0: tensor([50, 42, 33, 47, 54, 66, 47, 63, 40, 46, 43, 51, 58, 63, 56, 55, 62, 59, 42, 54, 32, 50, 70,
        64, 46, 33, 39, 51, 51, 57])
1: tensor([42, 38, 51, 47, 60, 38, 43, 43, 44, 39, 49, 52, 41, 63, 61, 45, 36, 39, 52, 54, 49, 65, 52,
        69, 42, 38, 38, 53, 73, 43])
2: tensor([49, 32, 18, 58, 28, 53, 55, 71, 65, 81, 39, 47, 57, 32, 91, 49, 63, 59, 48, 35, 55, 30, 76,
        70, 65, 75, 54, 34, 45, 79])
3: tensor([63, 56, 38, 36, 41, 42, 36, 40, 52, 71, 39, 61, 58, 49, 41, 40, 45, 62, 57, 39, 37, 57, 54,
        46, 47, 55, 49, 37, 48, 61])
4: tensor([68, 29, 45, 36, 48, 39, 54, 51, 45, 35, 32, 65, 58, 55, 59, 33, 55, 60, 64, 36, 44, 44, 65,
        65, 39, 44, 66, 34, 63, 49])
5: tensor([39, 34, 37, 55, 45, 39, 48, 37, 46, 51, 54, 45, 41, 66, 68, 45, 35, 37, 46, 50, 50, 64, 60,
        69, 46, 38, 40, 49, 73, 45])
6: tensor([70, 29, 38, 36, 43, 47, 45, 53, 39, 42, 36, 57, 56, 54, 46, 42, 58, 65, 65, 38, 40, 49, 71,
        76, 31, 49, 63, 46, 65, 49])
7: tensor([67, 44, 41, 40, 31, 14, 65, 30, 80, 65, 36, 64, 78, 33, 63, 24, 61, 67, 45, 49, 55, 24, 44,
        46, 50, 69, 74, 29, 50, 76])
8: tensor([24, 88, 71, 83, 65, 62, 47, 70, 36, 28, 80, 19, 19, 24, 15, 81, 21, 23, 35, 80, 86, 63, 40,
        24, 78, 39, 43, 80, 29, 30])
9: tensor([40, 63, 71, 55, 42, 56, 44, 55, 38, 32, 55, 43, 41, 58, 63, 55, 45, 30, 40, 62, 41, 60, 49,
        42, 46, 28, 39, 47, 61, 33])
10: tensor([60, 56, 49, 40, 58, 36, 21, 34, 43, 59, 53, 52, 40, 72, 33, 43, 25, 31, 49, 46, 33, 74, 29,
        64, 39, 47, 31, 55, 49, 67])
11: tensor([69, 52, 60, 26, 54, 45, 45, 40, 39, 22, 32, 71, 53, 63, 57, 36, 53, 58, 71, 33, 32, 52, 38,
        59, 31, 52, 64, 54, 61, 30])
12: tensor([62, 50, 61, 32, 35, 55, 48, 62, 40, 48, 39, 61, 59, 43, 44, 48, 57, 65, 70, 30, 56, 41, 71,
        43, 39, 63, 78, 43, 54, 46])
13: tensor([41, 57, 46, 60, 35, 73, 59, 82, 46, 57, 48, 43, 53, 45, 60, 67, 52, 54, 41, 58, 51, 50, 69,
        44, 61, 55, 43, 53, 45, 45])
14: tensor([71, 46, 49, 34, 61, 38, 42, 40, 45, 45, 29, 66, 64, 58, 52, 33, 46, 66, 66, 35, 37, 55, 42,
        54, 33, 50, 60, 46, 54, 42])
15: tensor([56, 37, 38, 45, 57, 63, 48, 48, 56, 69, 50, 53, 45, 64, 54, 44, 36, 45, 50, 35, 30, 65, 57,
        71, 39, 46, 36, 43, 67, 69])
16: tensor([38, 51, 73, 59, 72, 62, 54, 49, 45, 42, 65, 35, 35, 44, 36, 66, 51, 45, 51, 56, 54, 56, 42,
        39, 58, 43, 45, 53, 30, 31])
17: tensor([63, 39, 55, 38, 47, 43, 46, 41, 36, 17, 37, 60, 50, 54, 61, 32, 40, 58, 72, 43, 33, 58, 56,
        70, 24, 52, 59, 67, 71, 33])
18: tensor([54, 19, 30, 51, 32, 25, 82, 40, 76, 69, 33, 57, 64, 22, 52, 39, 71, 61, 41, 57, 69, 24, 48,
        56, 59, 69, 72, 44, 57, 60])
19: tensor([39, 50, 64, 64, 67, 61, 52, 62, 46, 29, 56, 41, 41, 53, 55, 63, 60, 42, 44, 50, 49, 44, 39,
        42, 56, 37, 51, 49, 40, 38])
20: tensor([63, 43, 44, 43, 32, 36, 62, 31, 72, 72, 35, 65, 74, 23, 55, 27, 59, 76, 61, 53, 52, 30, 57,
        56, 52, 63, 71, 25, 44, 53])

tensor([39, 48, 36, 51, 60, 57, 49, 56, 53, 69, 51, 46, 52, 60, 57, 56, 55, 51, 39, 58, 36, 48, 58,
        44, 55, 30, 35, 47, 51, 66]) -> 0 15 13
tensor([58, 46, 53, 45, 43, 54, 63, 52, 62, 74, 39, 63, 67, 45, 66, 46, 62, 67, 57, 45, 50, 29, 59,
        48, 52, 62, 61, 28, 42, 46]) -> 20 12 3
tensor([62, 65, 58, 44, 69, 40, 30, 28, 39, 52, 57, 47, 49, 70, 32, 48, 34, 35, 57, 50, 42, 75, 23,
        52, 39, 46, 38, 59, 48, 53]) -> 10 1 14
tensor([46, 58, 48, 52, 48, 42, 31, 39, 46, 67, 56, 44, 46, 73, 50, 49, 36, 26, 43, 53, 35, 69, 32,
        56, 40, 46, 24, 54, 49, 71]) -> 10 15 1
tensor([43, 67, 60, 55, 34, 60, 48, 69, 44, 59, 50, 43, 49, 63, 60, 73, 57, 50, 45, 55, 47, 42, 60,
        34, 56, 51, 48, 57, 47, 48]) -> 13 19 9
tensor([19, 89, 71, 85, 66, 68, 48, 68, 38, 22, 81, 21, 20, 32, 19, 84, 20, 31, 35, 76, 93, 63, 37,
        20, 79, 37, 39, 73, 29, 32]) -> 8 16 19
tensor([68, 54, 59, 34, 41, 50, 46, 54, 43, 54, 37, 57, 55, 52, 45, 47, 59, 68, 70, 32, 57, 44, 74,
        53, 42, 67, 71, 41, 46, 50]) -> 12 6 4
tensor([69, 46, 56, 39, 62, 43, 51, 41, 45, 46, 35, 68, 63, 57, 53, 36, 44, 68, 68, 37, 37, 49, 44,
        60, 37, 45, 54, 48, 48, 44]) -> 14 11 4
tensor([50, 48, 34, 52, 56, 57, 50, 56, 48, 68, 49, 47, 62, 62, 62, 56, 56, 51, 36, 53, 36, 42, 69,
        47, 44, 34, 34, 47, 46, 61]) -> 0 15 13
tensor([42, 61, 53, 64, 43, 71, 60, 81, 46, 57, 52, 38, 46, 46, 58, 71, 54, 48, 37, 55, 56, 38, 66,
        42, 61, 60, 44, 48, 48, 43]) -> 13 19 0
tensor([58, 33, 35, 43, 66, 45, 57, 44, 51, 65, 50, 48, 50, 64, 67, 36, 34, 40, 47, 36, 29, 71, 57,
        86, 40, 48, 40, 46, 71, 75]) -> 15 5 1
tensor([50, 58, 45, 44, 52, 35, 30, 40, 46, 72, 54, 45, 44, 70, 47, 51, 32, 32, 47, 54, 35, 73, 37,
        52, 45, 47, 28, 55, 55, 72]) -> 10 15 1
